In the rows, zero is written as 128.
Where one turn sends some rows of the set: a few examples, then the rows asked
teki: [104 127 133 140 117 150 130 142 124  94 136 167 100 140 136 135 109 144]
losi: [111 121 142 135 143 165 103 139 108 153 151 117 121 135 104 115 133 113]
Rodum: [ 87 132 133 135 134 166 125 112 139 106 118 171 114 114 129 117 113 108]
Befu: [105 117 143 137 144 157 104 136 118 156 148 112 127 127 104 116 128 114]
gos: [106 110 144 134 136 159 105 140 120 153 146 112 128 132 108 115 127 107]
mulib: [114 107 140 136 142 153  94 133 120 168 145 113 113 127 108 127 118 114]
kiro: [120 106 138 130 140 155  97 134 114 170 146 114 106 132 112 124 121 113]
sufol: [118 141 122 119 158 116 140 117 104 135 133 143 101 112 160 128 108 107]
lifo: [111 101 140 131 135 153 102 137 124 164 144 111 119 130 113 120 121 107]
rut: [122 125 116 116 106 150  98 127 106 116 144 167 109 111 137 141  97 146]
Fino: [ 94 111 124 120 136 147 133  99 144 130 115 162 106 105 144 120 105 103]
geno: [128 119  90 126 108 141 112 127 117 120 131 148 111 107 139 123 105 150]
zit: [112 142 134 131 143 128 118 120 120 117 118 144 101 115 158 144  99  87]
bemen: [102 125 139 127 118 148 119 122 136  93 122 153  94 134 150 149 108 113]
niso: [114 132 115 130 150 156 129 113 117 144 135 184  79 119 129 115 113 146]
bute: [117 126 115 133 132 139 149 133 103 112 142 162  96 133 140 120 117 158]
neb: [107 147 136 152 132 138 112 147 134 107 120 157 101 129 143 141  97 106]
mago: [120 117 139 133 145 162  97 135 104 164 150 119 109 134 107 121 128 116]
gubor: [104 150 115  94 121 147 110 113 136 111 140 139 112 119 152 126 133 130]
dis: [109 149 126 153 139 131 130 161 127 120 137 165 102 134 137 123 104 138]
rop: [117 134  89 112 117 139 119 118 136 117 128 131 113 111 149 115 127 140]
ziba: [124 123 110 116 142 131 149 106 101 120 133 143  88 123 155 126 122 137]
Feg: [114 122 124 111 133 136 130 100 122 109 120 137  86 124 162 143 116 109]
Lemo: [111 122 143 135 149 160  99 132 109 159 150 115 120 128 103 119 130 116]
dipi: [117 116 142 134 148 157  93 131 109 166 148 116 111 128 106 126 124 115]
Daz: [107 107 141 138 139 153 102 137 126 162 145 111 123 127 107 120 121 113]
bap: [111 111 114 116 146 141 134 100 131 153 126 169  85 108 144 118 105 127]
Tola: [107 146 131  97 114 153  97 119 117 110 151 161 110 118 145 143 115 133]
pesu: [116 145 118 133 154 118 148 142 108 138 145 156 101 124 147 115 111 139]
Ziri: [ 99 145 126 142 143 172 123 121 123 115 129 186  97 124 120 114 118 134]

niso turns into Ziri
lifo turns into kiro
rop turns into geno
Now find these:
sufol turns into pesu
Daz turns into mulib
Feg turns into ziba

Where one turn sends some rows of the set: a few examples, then the rows asked
fem: [125 116 122 131 140 118 153 141 126 125 141 146 129 118 125 137 156 102
 139 121 135  90 121 107  96 134 128 126 136 116 134 131]
luz: [133 121 106 110 129 122 145 135 129 112 151 130 130 121 128 125 170 128
 126 143 128  86 101 121 105 117 116 125 146 121 121 121]
Konem: [124 126 128 139 130 116 100 105 126 133 100 112 116 145 129 127 110 162
 110 129 127 153 121 125 151 141 146 126 105 137 133 113]
vun: [130 119 121 141 126 123 103 100 131 127 100 109 115 149 129 126 107 162
 118 121 123 153 123 130 150 141 141 125 107 142 135 111]
Verom: [124 134 115 119 137 146 124 176 126 111 155 135 127 131 120 119 161 134
 141 160 135 120 121 142 142 114 119 109 141 144 122 127]
viv: [131 129 125 111 123 144 141 142 127  81 162 135 148 116 135 140 157 149
 132 142 135 100 113 129 128 121 125 123 132 117 117 130]
duler: [127 126 123 140 134 113 103 100 132 142  97 113 109 145 128 125 110 156
 109 126 121 150 117 122 143 138 141 131 110 133 135 107]
nanu: [123 126 127 146 133 114 101 105 128 138  96 117 112 146 127 128 107 155
 111 123 127 152 123 123 146 140 145 127 107 133 136 110]
pimus: [126 141 129 137 146 162 131 173 138 111 153 159 125 126 120 138 138 126
 152 135 135 130 134 137 142 116 121 119 138 122 131 128]
tor: [131 132 129 128 162 152 149 161 144 141 150 148 117 123 120 131 141 107
 156 132 120 129 132 119 118 131 120 135 141 129 137 131]
fur: [129 117 123 145 129 120 105 100 130 133  97 111 113 149 128 127 106 154
 121 118 124 152 126 127 145 145 143 125 106 141 138 112]
loni: [112 123 110 104 108 137 154 128 141 130 135 122 129 104 117 122 147 119
 129 131 127 103 112 136 105 110 111 142 149 127 116 155]
geve: [106 126 121 103  98 145 146 139 131 106 143 119 146 103 121 128 144 135
 131 139 137 109 121 144 124 114 122 133 137 133 110 164]
Melib: [131 118 116 139 126 119 103  98 131 132  99 106 111 150 128 122 111 160
 116 123 121 149 119 130 146 138 138 125 110 143 135 108]
Reb: [130 116 117 143 129 116 104  99 130 138  96 109 109 150 127 123 110 152
 117 120 123 149 122 127 142 142 140 125 110 143 138 109]
zoseb: [104 124 118 128 110 135 153 136 138 132 126 144 128 105 112 134 135 102
 136 113 138 104 126 133 104 114 119 137 144 116 125 158]
mipe: [128 125 115 110 154 137 142 164 133 142 151 124 118 127 120 112 164 115
 145 157 120 120 119 124 118 129 117 125 144 151 128 130]
rosu: [123 125 142 132 134 140 149 148 124  95 152 151 148 114 131 153 143 122
 146 121 142 104 133 115 119 138 138 124 123 112 129 140]
soka: [127 126 124 134 132 115 102 101 129 137 100 107 112 145 130 123 113 163
 108 132 121 152 116 124 147 139 142 131 108 137 132 109]
Zoped: [ 99 126 130 126 101 143 145 148 128 109 133 141 144 104 116 140 133 118
 139 120 148 110 136 140 124 119 129 127 132 122 120 166]

tor turns into pimus
Reb turns into fur
soka turns into duler
Now find these:
zoseb turns into Zoped
rosu turns into viv

Where one turn sends some rows of the set: a few examples, then the rows asked
Nak: [110 108 142 147 135 109 142 122 142 129 130 136 144 118 120 132 152 100
 167  95 119 120 148 141 138 128  95 107 113 101 129 131]
mun: [170 147 120 119 136  94 126 124 101 149 133 142 140 107 140 132 109 111
 114  94 132 110 138 113 127 148 123 138  96 119 132 134]
litof: [106 115 135 151 128 113 138 130 134 120 123 134 141 125 131 129 146 101
 179 108 131 126 138 143 141 114 105 114 103 105 138 132]
natum: [ 93 142 150 117 135 143 145 122 144 118 112 147 132 130 124 121 132 124
 139 140 107 109 141 148 137 117 131 105 121 124 136 107]
Kebi: [107 140 134 105 136 149 152 117 157 133 127 140 140 122 139 121 132 130
 142 136 102 121 144 146 138 112 132 116 107 120 137 120]
kinok: [104 144 142 126 129 145 149 124 153 117 107 143 145 127 135 122 133 137
 140 136 114 122 143 148 145 104 134 111 106 119 134 117]
diz: [130 122 113 142 123 113 125 115 101 134 142 125 136 148 113 159 110  88
 136 106 136 123 109 135 139 127  93 122 107 113 172 129]
zet: [164 107 136 120 128 107 117  99 117 136 130 119 141 133 149 155 113 123
 109 129 130 158 122 123 140 137 111 125 138 121 152  98]
kege: [131 135 160 126 142 135 136 130  94 144 121 137 146 112 127 125 140 128
 147 124 143  99 156 144 128 165 110 134 123 116  98 117]
Dutim: [157 144 121 105 124  99 126 133  95 171 125 157 144 101 128 125 111 132
 105 115 142 120 154 131 151 139 123 122 129  94 139 141]
rikom: [126 131 159 129 157 129 144 136  89 135 131 146 154 120 111 123 139 136
 138 121 145 103 144 131 126 168 121 129 129 107 108 113]
mava: [101 123 132 152 140 108 134 121 130 118 128 139 136 123 124 135 141  94
 175 104 121 119 130 138 123 122 101 116 114 103 135 113]
kog: [153 133 145 138 138 124 136 120  79 127 117 150 139 129 115 139 124 116
 132  96 138  83 150 130 125 159 101 136 103 121 119 111]
Gib: [112 110 135 140 140 115 136 124 130 137 134 135 124 117 127 129 150  94
 179 107 122 132 144 148 143 123 101 114 116  92 134 127]
bazif: [126 138 145 106 138 127 145 140  91 158 136 158 149 114 106 113 119 144
 119 130 144 102 153 138 149 152 132 113 135  98 139 136]
rez: [154 126 139 127 121 144 128 103 128 146  88 147 131 125 118 141 111 158
 102 128 110 133 146 147 157 116 104 100 138 104 142 119]
toku: [123 149 141 102 143 137 136 140  98 165 126 147 157 110 122 122 129 145
 118 137 148 113 148 137 147 152 133 128 139 106 122 134]
roget: [150 137 128 119 121 150 121 107 125 144  89 154 125 125 134 147 114 152
 115 129 103 136 138 144 150 105 106 117 144 101 143 115]
pimuk: [149 138 145 133 114 140 121 113 126 130  90 150 133 128 129 143 113 157
 108 141 115 146 133 144 154 105 118 106 136 104 140 114]
pov: [160 138 123 107 130  94 135 128 103 158 127 165 151 108 120 118 109 143
 112 112 131 112 150 122 126 141 121 118 122  91 143 150]
medas: [162 105 133 130 136 108 120  98 123 142 133 117 155 132 133 154 108 136
 105 122 132 157 113 113 138 143 111 115 131 120 151 113]
Betom: [164 137 117 121 144 103 132 117  93 138 121 154 141 117 131 127 102 125
 118  92 133  94 140 104 126 147 126 134  97 124 144 122]
gav: [142 134 140 117 123 135 124 117 126 137  88 152 127 134 117 134 118 152
 109 150 108 142 131 148 138 118 109 100 148 100 140 122]
Mam: [155 111 118 121 132 103 120 108 112 139 124 122 137 138 132 139  97 131
 108 140 134 158 108 122 137 134 116 111 133 115 166 111]
Bila: [130 121 128 133 136 135 124 122 102 139 148 120 131 151 116 167 132  83
 132 104 135 131 109 130 155 132 105 131 117 117 165 133]
Poram: [104 136 141 118 149 151 153 120 158 130 112 140 143 122 127 119 133 139
 130 123 105 114 142 137 146 118 137 106 112 125 135 119]
Suv: [130 115 129 147 121 120 121 126 102 131 141 121 139 148 120 156 123  92
 146 107 143 133 107 125 156 125 103 120 108 121 168 143]
Rize: [161 113 141 136 119 107 112 109 112 131 129 121 143 138 138 151 105 130
 111 135 137 162 108 118 147 131 117 113 130 121 157 116]
sidak: [124 112 124 144 133 128 126 117 103 142 145 124 140 142 109 162 121  92
 134  90 139 119 115 123 164 132 100 117 114 122 169 132]
ligeg: [150 144 138 138 143 131 127 125  83 140 118 140 126 115 129 136 121 106
 142  91 134  86 143 126 134 154 111 142  98 129 117 120]

medas turns into Poram
Betom turns into bazif
Now find these:
Suv turns into pimuk
Gib turns into zet
Mam turns into natum
mun turns into toku

Where one turn sends some rows of the set: a few examples, then the rows asked
Sabo: [128 133 127 119 151 149  88 131 143 110 132 128]
meto: [120 135 120 100 149 117  93 112 132 141 135  97]
poda: [114 136 119  97 151 103 104 117 133 141 139 102]
difed: [121 110 123 128 128 126 100 132 134 123 107  88]
kes: [117 114 107 126 140 139 132 102 128  99 121 112]
kepe: [ 87 128 136 103 118 128 104 135 105 131 126 154]
zali: [102 119 123 109 148 138 137 147 130 100 127 142]
dutar: [111 105 140 132 118 114 138 153 131 122 142 141]
tari: [107 123 112 109 119 112 110  87 103 135 129 125]
Vukev: [107 117 125 108 123 110 110  90  92 133 131 124]
Gorez: [126 106 139 144  97 120 102 121 119 128 140 129]
vibam: [117 138 112 104 151 104  98 120 135 141 142 106]
visis: [106 119 123 113 116 119 113  88  96 136 131 123]
zave: [107 127 120 112 118 114 108  87  96 129 128 123]
mele: [113 101 140 145  99 116  97 124 115 119 137 118]
vep: [100 132 124 103 137 141 133 139 118 103 123 149]
Tir: [112 108 143 144  98 114 110 115 109 128 139 133]
Topop: [126 123 131 110 152 118 135 112 147 121 162 129]
Bamev: [ 97 123 136 102 126 105 110 141 112 149 111 107]
Boz: [121 102 141 142  98 125 105 123 109 123 147 126]
vubu: [ 99 116 123 117 129 115 115  85  99 130 126 115]
fuzi: [107 113 136 118 114 105 138 159 130 129 141 130]
Noles: [117 128 129 119 154 142  85 137 143 106 131 114]
luman: [ 95 125 136 112 148 141 139 141 117 101 122 137]
teb: [120 119 115 125 146 129 134  95 119 102 127 106]
beku: [117 132 125 120 153 141  84 130 145 107 121 120]
kuv: [122 129 122 105 158 112 110 111 139 149 140 104]
fubo: [122  98 138 137  95 124 104 114 119 127 135 129]
vas: [121 121 118 116 147 118 144 117 142 118 161 135]
Ruzi: [114 137 126 123 156 141  87 138 134 102 132 119]
sodat: [105 111 142 124 125 112 146 154 137 127 140 131]
lotud: [106 126 127 113 119 109 108  90 101 143 131 114]
neli: [123 131 116  98 147 105 102 115 129 148 139 104]
Diba: [ 94 120 128 112 145 146 134 137 119  99 120 142]
zipeb: [ 94 129 126 110 148 138 131 138 122  95 119 141]
sugid: [ 93 131 123 113 144 144 138 137 127 102 119 139]
bubek: [117 130 119 108 157 147  94 131 138 104 126 116]
Ner: [ 98 120 126 113 119 105 111 151 114 148 114 109]
sama: [116 124 146 116 130 135  94 128 139 119 158 156]
Nuna: [ 92 130 145 108 120 125  96 126  96 128 132 149]
nodi: [116 102 145 146  98 126 107 123 119 127 142 127]
garup: [120 125 143 126 128 125  99 131 132 123 168 152]
tokuz: [111 106 138 123 122 113 148 151 132 135 140 134]
sak: [124 132 122 116 152 138  81 134 139 106 128 118]
Kiraz: [121 111 119 140 124 122 102 128 120 118 112  89]
kigek: [113 103 149 122 119 116 144 151 133 132 139 128]
zavuf: [110 112 136 125 118 118 145 156 133 130 147 128]
bel: [120 128 123 100 152 101  98 114 135 145 134 106]

tari turns into fubo
garup turns into vas
Now find these:
mele turns into fuzi
Gorez turns into tokuz
Boz turns into zavuf
lotud turns into Tir
sodat turns into zipeb
kepe turns into sama

Where one turn sends some rows of the set: a few examples, then the rows asked
vomor: [155 138 151 144 131  97 135 155 122 166 125 132 141 178 135 105 128 160
 145 101 136 161 132 145 137 137 129 103 129 116 138 126 117]
Fupu: [135 106 134 122 130 142 115 156 100 138 141 126 133 128 112 107 125 133
 134 123 163  79 121 140 125 117 121 108 129 142  95 113 135]
seto: [154 157 142 111 131 118 144 148 116 177 126 119 132 175 133 107 123 145
 130 100 133 144 137 152 155 150 124 116 129 139 154 130 116]
Gono: [161 151 150 139 129 116 135 151 116 175 127 129 143 172 139 104 121 161
 144  95 140 156 132 141 142 133 124 104 129 120 146 123 117]
Misos: [171 130 144 141 139 138 122 169 131  95 143 127 119 133 117 114 129 138
 133 143 111 141 138 124 133 107 111  95 139 102 148 103 125]
favo: [143 150 145 109 126 102 144 147 124 171 121 125 132 174 132 107 129 139
 124 105 130 152 129 152 151 144 120 122 135 131 156 134 113]
nal: [157 155 148 118 124 122 130 165 112 164 131 129 144 176 122 109 133 169
 132  97 115 146 143 156 148 145 125  95 120 128 151 112 119]
tifa: [159 120 133 125 157 136 152 170 125 105 148 114 110 148 104 137 139 111
 135 146 113 122 155 154 141 164 122 112 118 138 131 106 138]
zotu: [112 118 144 106 102 108 129 166 118 139 132 137 152 167 103 131 146 129
 124 115 146 106 134 157 131 163 132 118 127 143 142 124 100]
Nomu: [141 144 149 114 125 109 135 168 113 160 131 137 146 182 123 120 140 163
 129  96 111 145 139 154 148 148 125  99 116 126 150 114 113]
metu: [168 137 141 138 140 146 124 158 105  98 153 131 143 114  93 131 134 121
 138 142 134 124 132 147 107 120 110 126 137 115 121  93 133]
bube: [147 119 138 137 156 147 159 151 124 128 143 130 118 141 144 144 119 110
 138 121 138 121 125  95 146 123 113 127 129 125 146 119 109]
rafef: [134 112 152 145 102  96 113 170 123 127 131 136 159 165 103 114 141 151
 145 121 153 127 136 158 113 146 135  95 134 121 126 119 111]
zok: [167 128 146 149 137 140 129 169 130  93 139 136 127 128 110 121 131 127
 141 142 115 143 134 132 125 111 101 107 134  96 144  96 131]
dop: [161 118 133 122 163 135 148 171 125 110 152 107 103 154 117 134 135 120
 129 141 113 120 155 142 151 160 133 103 123 146 135 114 129]
zis: [136 112 135 113 122 144 109 161 100 133 138 128 135 125 105 105 128 135
 126 124 152  81 121 143 125 110 116 107 131 137 103 109 134]
Nitir: [144 119 137 144 157 146 164 150 123 127 141 136 121 136 134 149 122  99
 145 124 142 125 125 108 138 130 105 138 124 123 140 113 117]
gab: [154 131 137 137 152 153 145 145 102 120 153 133 141 116 110 149 127 104
 142 129 152 113 123 129 115 129 112 146 132 128 118 102 124]
Neros: [139 112 132 113 127 138 112 156 104 135 138 119 127 127 105 101 125 128
 126 129 158  82 125 151 127 118 121 110 135 144  98 116 139]
rona: [161 131 133 126 154 145 142 156 102 108 158 119 133 124  93 145 137 109
 136 143 137 110 141 157 118 151 123 133 126 141 114 100 136]
tuko: [125 122 147 132 101  97 126 147 129 145 120 134 149 154 116 110 129 120
 135 121 173 126 117 145 120 137 124 129 148 124 142 139 102]

bube turns into Misos
zis turns into Neros
metu turns into rona
Now find these:
nal turns into seto
tuko turns into rafef
tifa turns into Nitir
vomor turns into Nomu

Where one turn sends some rows of the set: a few examples, then the rows asked
Zim: [141  96 124 110 155 141 130 131 103 132 135 137]
rif: [147 148 136 139 164 119 134 111 116 145 128 117]
katud: [140  88 116 117 142 126 134 130 112 141 151 121]
vur: [114 116 111 151 125 136 138 106 133 152 117 145]
nako: [118 113 115 117 117 146 144 112 161 124 125 131]
Fila: [127 162 131 121 150 115 132 135 129 130 108 145]
Vad: [121 153 130 119 142 115 141 138 107 135 102 115]
kop: [126 125 134 110 132 134 109 143 116 131 161 107]
Tepo: [121 124 105 149 115 136 127 104 121 138 140 149]
fozig: [151 141 151 129 150 122 134  98 134 151 132 128]
nofo: [125 144 137 126 126 147 146 142 107 107 111 140]
nis: [130 114 119 136 118 128 142 129 163 130 105 121]
kiloz: [118 138 147 127 116 117 136 123 120 105 161 124]
bev: [110 110 126 126 132 115 117 132 125 118 154  98]
Laka: [132 109 161 124 122 136 142 135 154 116 125 137]

Fila turns into nako
nofo turns into Laka
Now find these:
Tepo turns into Zim
nis turns into bev
rif turns into vur

